One turn moves every row onto another: examples first, then more rows asked
J_833: [-.16, -.13, -.02, .01, -.49, -.16, .07, .06, -.13, -.08, -.28, -.09, .19, -.09]
J_935: [-.29, -.14, -.04, .01, -.38, -.16, .15, .07, -.01, -.06, -.04, -.11, .09, .05]
J_697: [.17, .08, -.10, -.23, .42, -.23, .06, -.03, -.46, .16, -.11, .05, -.24, -.07]
J_835: [.13, .09, -.12, -.10, .58, -.24, .04, .08, -.42, -.01, -.07, -.02, -.06, -.01]
J_117: [.10, .07, .05, .21, .16, .63, .06, -.14, -.12, -.01, -.19, -.27, .05, -.27]
J_14: [.57, -.09, .11, .13, .01, .05, .00, -.17, .04, .34, .09, -.34, .20, .12]
J_818: [.21, .18, -.31, -.08, .40, -.33, -.13, -.01, -.39, .04, .01, .02, -.10, -.13]
J_317: [-.24, -.16, .10, -.20, -.29, -.20, .11, .03, .05, -.13, -.20, -.18, .08, .09]
J_888: [-.24, -.19, -.18, -.08, -.40, -.11, .08, -.01, -.06, -.06, -.19, -.22, .22, -.01]
J_931: [.24, -.01, -.27, -.04, .36, -.27, .05, .12, -.36, .14, .04, .16, -.16, -.18]
J_894: [.54, .19, -.04, -.17, -.12, -.06, -.14, -.28, .03, .32, .18, -.11, -.01, -.15]
J_726: [.22, .11, .06, .26, .25, .40, -.01, -.17, -.13, -.10, -.38, -.35, .12, -.32]
J_584: [.17, -.01, -.17, -.12, .41, -.40, -.02, .01, -.37, -.02, -.05, .10, -.16, -.10]
J_232: [.34, .12, -.22, -.03, .37, -.38, .14, .08, -.27, .07, -.13, .14, -.13, -.10]
J_158: [-.17, -.28, -.03, -.04, -.35, -.05, .08, .02, .02, -.15, -.29, -.08, .16, .10]
J_470: [.21, -.11, .15, .19, -.20, -.26, -.19, -.28, -.21, .23, .24, -.38, .01, -.02]
J_305: [-.13, -.25, -.08, .06, -.35, -.18, .14, .09, -.08, -.20, -.11, -.17, .21, .15]
J_324: [.12, .09, .19, .20, .17, .55, -.02, -.17, -.03, -.05, -.29, -.17, -.11, -.17]
J_510: [.28, .10, -.01, .15, .11, .62, -.05, -.10, -.09, -.11, -.22, -.16, .13, -.27]
J_127: [.23, .14, .00, .13, .23, .52, -.07, -.26, -.14, -.16, -.31, -.16, -.04, -.28]
J_313: [.54, -.25, .12, .05, -.02, .15, .13, -.20, -.03, .31, .06, -.36, .20, .06]
J_473: [.22, .11, -.02, .27, .22, .47, .06, -.21, -.04, -.20, -.17, -.30, -.01, -.32]
J_172: [.56, .18, -.01, -.06, -.23, -.07, -.07, -.25, -.13, .32, .20, -.13, .03, -.03]
J_399: [.32, -.07, .21, .10, -.20, -.19, -.19, -.21, -.20, .22, .24, -.42, .18, -.07]
J_43: [.03, .23, .10, .16, .09, .55, -.10, -.13, -.22, -.18, -.26, -.18, .02, -.23]
J_781: [.17, .16, -.24, -.18, .47, -.25, .10, .02, -.30, .14, .06, .03, -.15, -.15]
J_245: [-.18, -.06, -.05, -.12, -.30, -.10, .16, .17, .01, -.15, -.21, .03, .16, .19]

J_117 turns into J_935
J_127 turns into J_158
J_399 turns into J_172
Now find these:
J_305 turns into J_818
J_931 turns into J_473
J_245 turns into J_835
J_726 turns into J_833
J_697 turns into J_324
J_470 turns into J_894

One turn moves every row onto another: examples first, then more rows asked
J_166: [.21, .25, .37, -.26, -.48, -.17, .07, -.06, .04, -.25, -.01, .13, .33]
J_608: [.01, .43, -.25, .15, -.45, .19, -.28, -.03, -.10, .08, -.08, -.18, .24]
J_834: [.23, .10, .11, .04, -.21, .09, -.10, .39, -.08, -.11, -.20, .58, .14]
J_440: [.05, .17, -.02, -.07, -.17, .21, .07, -.11, .18, .19, -.23, -.53, .03]
J_61: [.14, .22, -.20, -.02, -.39, .41, -.04, -.21, -.12, .09, .03, -.24, .02]
J_495: [-.04, .32, -.08, .09, -.16, .00, -.08, -.03, .18, .24, -.34, -.45, .18]
J_169: [-.11, .27, .02, -.23, -.27, .36, -.13, .20, .49, -.01, -.10, -.31, .08]
J_878: [.10, .30, .31, -.14, -.34, -.24, -.05, .38, .42, .08, -.35, .11, .22]
J_985: [.20, .39, -.27, -.09, .06, -.08, -.09, -.16, .39, -.07, -.08, -.24, .11]
J_793: [.11, .18, -.04, -.08, -.14, .24, -.04, -.06, .10, .04, -.16, -.58, .06]
J_907: [-.21, .03, -.01, -.09, -.12, .39, -.19, .20, .32, .21, -.23, -.20, -.02]
J_389: [.40, .05, .05, -.03, -.11, .09, -.02, .24, -.13, -.19, -.10, .55, .07]
J_643: [.18, .23, -.08, .00, -.16, .31, -.16, .16, .29, .10, -.22, .65, .17]
J_180: [-.08, -.09, .47, -.14, -.44, .07, -.03, .11, -.12, .05, -.16, .21, .20]
J_974: [.40, .26, -.10, -.18, -.14, .38, -.04, .04, .31, -.14, -.01, .54, .13]
J_253: [-.05, .48, -.24, .17, -.50, .12, -.12, -.12, .03, .25, -.17, -.11, .22]
J_385: [.48, -.17, .19, -.22, .10, -.03, -.03, .09, .00, -.07, -.12, .02, -.09]
J_549: [.41, .23, .12, -.17, -.31, .06, .31, .12, .16, -.14, -.10, .54, .05]
J_301: [.15, .22, .17, -.01, -.38, .08, .03, .41, .10, -.04, -.24, .60, .18]
J_722: [.29, .18, .23, -.13, -.27, -.33, .06, -.21, -.08, -.18, -.04, .20, .30]
J_436: [.18, .24, -.02, -.10, -.24, .39, -.02, .14, .38, .09, -.18, .62, .14]
J_96: [.08, .25, -.20, .00, -.45, .33, .11, -.28, -.01, .24, -.05, -.18, -.01]
J_893: [-.11, -.02, -.16, .06, .13, .18, -.19, .02, .20, .29, -.27, -.12, -.06]
J_121: [.01, -.15, .34, -.02, -.24, -.09, -.05, -.04, -.24, .11, -.20, .29, .17]
J_863: [-.02, .39, -.21, .09, -.50, .19, .06, -.24, .07, .33, -.15, -.11, .09]
J_957: [-.03, .24, -.04, .01, -.19, .10, .06, -.09, .22, .28, -.32, -.47, .08]
J_898: [.09, .45, -.11, -.22, -.18, .12, -.09, .03, .51, -.16, -.03, -.31, .15]
J_980: [.23, .28, .18, -.11, -.42, .06, .23, .27, .22, -.05, -.20, .57, .12]
J_676: [.28, -.12, .23, -.12, .02, .00, -.32, .38, -.05, -.10, -.19, .04, .05]
J_910: [.40, .25, -.15, -.07, -.05, .31, -.17, .06, .23, -.13, -.05, .56, .17]
J_275: [.11, .30, -.23, .06, -.39, .34, -.24, -.08, -.17, .01, .02, -.24, .14]
J_414: [.49, .11, .07, -.13, -.16, .08, .19, .11, .00, -.20, -.06, .52, .02]
J_148: [.47, .02, .20, -.29, -.05, -.16, .26, -.06, .27, .03, -.16, .06, -.07]
J_354: [.30, .25, -.03, -.20, -.25, .44, .03, .08, .39, -.02, -.08, .55, .12]
J_693: [.28, .23, -.15, .02, -.06, .27, -.22, .13, .21, -.01, -.15, .63, .19]
J_731: [.19, -.02, .22, -.01, -.16, -.29, -.01, -.19, -.21, .00, -.14, .27, .22]
J_361: [.28, .24, .25, -.26, -.26, -.27, .24, .09, .48, .11, -.28, .11, .07]
J_50: [.11, .26, -.08, -.01, -.11, .14, -.18, .01, .06, -.01, -.18, -.56, .17]
J_412: [.10, .16, -.30, .06, .21, -.05, -.15, -.17, .23, .14, -.19, -.14, .01]
J_290: [.10, .11, .29, -.08, -.20, -.11, -.33, .53, .16, -.02, -.31, .08, .21]
J_58: [.01, .32, -.10, .09, -.13, .03, -.20, .03, .11, .08, -.27, -.51, .21]
J_270: [.03, .12, .48, -.26, -.57, .03, .04, .10, .02, -.14, -.06, .13, .28]

J_985 turns into J_412
J_440 turns into J_793
Now find these:
J_361 turns into J_148
J_974 turns into J_910
J_608 turns into J_253
J_121 turns into J_180
J_980 turns into J_549

